In the data rows, the value 128 means zero.
Some points:
[116 135 127 149 101 157  85 134  58 109 102 167 189 145 146 154 134 127 169 154  81 169 147 140  60 164 103 151 173 101 139 139]
[176  97 125 171 125  67 152 146 115 107 131 116 146 191 117 121 144  84 133 142  70 112 157 161 101  86 139 156  93 139  65 174]
[162 133 103 177 156  89 111 131 111 184 110 142 101 131 157  74 123  55 119  88 172 181 113 120  88 118 145 133 148 132 133 168]
[ 83 140 119 114 163 152 101 127 182 168 134  85 110 157 171 120 109 170 186  91  78 122 139 132 153 123  87  98 110  96  94 130]
[123 127 139  80 115 108 152 123 125 166 123 109 163 106  78  95 116  82 119 111 121 174 119 191 119 107 103 116 115 100 102  53]
[163  71 144 123  88 156  86 109 111 138  93 156 115  94 120 213 105 128 124 148  84 154 104 168 198  94 116  90 163 151 108 196]
[167 134 118 137 113 174 123 103 126 137 156 112 132 129 179  98 154 140 129 113 171 203 140 125 131 114  89 120  95 131 143  85]
[108 133 100 144 191 105 163 120 138 121 152 157 132 150 169 120 127 190 136 151 167 150 116 113 131 165 153  70 163  76  80 185]
[141  79 148 115 124 137 164 109 155 125 126 104 133 152 120 148 166  92 173 178  85 122  95  96 130 147 136  89 185 102 113 108]
[131 136  81 168 133 124 109 118 127 131  62  87 127  99 138 109 106 187 183 158  87 107 155 126 204  77 140 155  96 188 118 122]
[113 171 136 136 149 164 169 112 198 130 130 183 101  96  43 137 110 137 172 134 128 165 137 135  81 104 170 140 160  67 149 131]
[137 135 132 126 119  78 147 104 122 106  92 149  96  82 165  95  90 174 107 110 107 155 128  92 126 114 145 129 137  94 113 108]
[104 103 102  94 108 189 114 131 116 128 132 136 130 173 129  68  65  66 167 149 142 131  81 152 168 152 117 140  71 134 158 120]
[132 144 124 131 139 143 139 157 112 188  69 189 115  65 179 146 176  84 100 112 153  90 147 104 180 128 213 198 152  97 124  85]
[137 145  96 132  64 126  75  87 162 134 128 137 135 125 120 115 137 202 126 147 171  84  65 199  88 137 141 140 121 111 109 127]
[ 98 140 162 106 157 121 139  75 169 172 178  76 112 198 102 118 113  89 149 159  87 184 103  75 100 127 133 135 122 170 105 166]
[113  43 136 124 116  84 127  77 128 130 122  81  90 107 137 110 130 177  58 138 129 113 147 124 115 157 123 148  94  91 121 126]
[ 86 127  86 156 149 144 128 196 141 113 131  86 130 158 123 151 145 127  23 174 110 139 114 153 122  72  96 114 122 175 130 142]
[168 177 130  89  66 101  98 146 154 108 133 126 106 121 125 142 148 121  99 159 110  84 144 110 131 111 170 104 175 115 164 129]
[171 123 123 130 154  85 116 125 127 134 126 149 120 111 107 156 103  96 124 148  48 150  71 112 139  92  90  99 120 122 156 126]
[165  97 157  99 127 126 131 148  92 133 125 157 183 144 157 138 123 149 145 109 192 132 121  83 141  99 120 191 128 114 109 129]
[143 144 164 133 170 133  57 121 160 146  91 171 139 125 134 147  87  98 143 141 202 107 171 125 106 128 124 116 101 127 144 132]
[124  99 128  76 155  55 101 117 106 123 117 144 160 127 142 196 155 142 184 171 106 163 135 122 115 143 157  75  79 113 150 104]
[186 123 126 117 116 118 149 149 164 119 138  10 152 101  91 174 111 118 137 128 170 199 130 125 138 151  98 104 159 108 123 150]
[119 132 104 158 141 128 150  73  97 135 131 141 173  96 116 152 134 129 128 172 154 146 147 122 152 159 161 153 113 154 214 126]
[149  99 150 110 140 173 100 126  56 100 169 101  57 162 103  66 127  98 161 170 128  75 169 148  52 141 125 103 157 160 176 153]
[145 212 133 116 128  98 127  48 105  60 112 127 159 121 120 111 124 112  71 108 142 121 139 132 191  98 109 131 158 127 105 122]
[ 85 143 129 158 120  93  99 158 118  97 213 137 113 141  82 133 119 124 172 115 149 148 123 141 152 132 158 127 109 167  71 104]
[108 143 151 112 124 179 183 146 101  63 158 126 141  89 123  94 133 165 141 110 130  73  86  92 144  71 140  98  74 103 137 128]
[ 77 129  93 121 104 111 146 133  78 136  74 127 143 105 124 132 107 158 108 124 128 106 103 147  77 143  93 103 125 118 105 171]
[157 143  85  86  96 171 149 126 105  91 136 144  93  94 144 124 143 102 136 134  59 116 121 114 137 194  94 155 103 178 148 182]
[ 99 107 182 119 130  84  79 135 144  85 151 167 169 152 122 119 105 144 104 119 148 115 131 111 119 145  81 103 207 150 118 106]
[ 83  81 115 144 138 120 203 119 187 155 148 112 169  91 138  74 164  71 160 130 116  94 164 184 128 161  72  61 154 167 155 132]
[161 117 140 131 190 142  81 145 100 174 163  40 121  59 106 146 173 142 135 127 132  93  57 103  95 138  98 144 129 162 126 153]
[162 135 195 122 133 124 163 175 139 193 121 164 107 149 153 100 138 148  84 150 107 141 129  90 133 118 125 200  86 164 129 126]
[110 179 111 174  77 142 125 154  88 197 139 121 113 131  84 125 113 160 125 151 147 112  99 116 161 201  97 126  84 143  94  99]
[107 154 187 122 122 105 166 140 149 123  85 129  73 168 120 154 204 138 157  94 211 139 162 106 146 141 151 120  94 129 137 179]
[138 132 107  55 120 149 137 162  85 150 140 103 137 184 115 149 114 164 131  80 103 107 111 193 137 121 168 118 174 161 197 117]
[125 163 108 148 129  88 124 131 162  98 158 126 146  97 189 188  79  76 112 127 114  87 104 139 202  93 145 159 144  60 163 140]
[ 97  75  86 106 152 145 112 158 136 159 172 165  61 130  82 125 178 129 118 103 185 147 144  72 154 111  75 192 119 108 120  79]
[121 134  99 156 169 134 116 106 134 115  48 166  92 188 116 160 161 143 139 108 187 123 115 126 102 125 118 160 170 122 122  57]
[ 94  89 117 175 144 142  97 171 187 120  89 146 177 127  70  60 141 142  85  51  64 113 144  93 164 167 196 160 104  87 103 119]
[104 121 104 111  87 138 129 113 152  88 129 122 109 101 159 137 136 104  95  74 141 121 141 111  43 147 184 111  89 210  89  98]
[140 114 173 229 117 158 171 129  89 116 145 111  99 155 133 172  91 135 109  81 139  72 124 166  91 103 145  95 112 112 110  95]
[132  81 154 165 151 165 143 149 150  77 120 117 145 189 144  84 111 119 171 149 136 171  73 166 128 204 119 133 149 208 181 150]
[124 172 186  72 158 131 109 141  92  87 143 153 137  79 151 152 150 115  80 144 117 126 165 206 140 139 100 140 104  92 125  95]
[ 53 157 115 114  60 152 148 126 129 126 143 124 106  90 170 106 117 151 118  99 137 130 203  91 118  65 173 140 177 129 140 135]
[205 173 115 112 121 136 154 115 160 150 158 146 188 158 132 135 104 144 100 108  97  76 212  90 116 119 112 100 125  83 130 142]
There is one direction along which these points spread out most. Take the direction at right angles to it along which they spread out most. Go by this last direction. How far along it is each point below, from 0 to 99? The average is 50, and the first point in the table lies past the average. One standard deviation of the points above along it is 16.
[138 132 107  55 120 149 137 162  85 150 140 103 137 184 115 149 114 164 131  80 103 107 111 193 137 121 168 118 174 161 197 117] 62
[168 177 130  89  66 101  98 146 154 108 133 126 106 121 125 142 148 121  99 159 110  84 144 110 131 111 170 104 175 115 164 129] 74
[ 53 157 115 114  60 152 148 126 129 126 143 124 106  90 170 106 117 151 118  99 137 130 203  91 118  65 173 140 177 129 140 135] 48
[137 135 132 126 119  78 147 104 122 106  92 149  96  82 165  95  90 174 107 110 107 155 128  92 126 114 145 129 137  94 113 108] 56
[141  79 148 115 124 137 164 109 155 125 126 104 133 152 120 148 166  92 173 178  85 122  95  96 130 147 136  89 185 102 113 108] 59
[163  71 144 123  88 156  86 109 111 138  93 156 115  94 120 213 105 128 124 148  84 154 104 168 198  94 116  90 163 151 108 196] 86
[162 133 103 177 156  89 111 131 111 184 110 142 101 131 157  74 123  55 119  88 172 181 113 120  88 118 145 133 148 132 133 168] 30
[145 212 133 116 128  98 127  48 105  60 112 127 159 121 120 111 124 112  71 108 142 121 139 132 191  98 109 131 158 127 105 122] 74
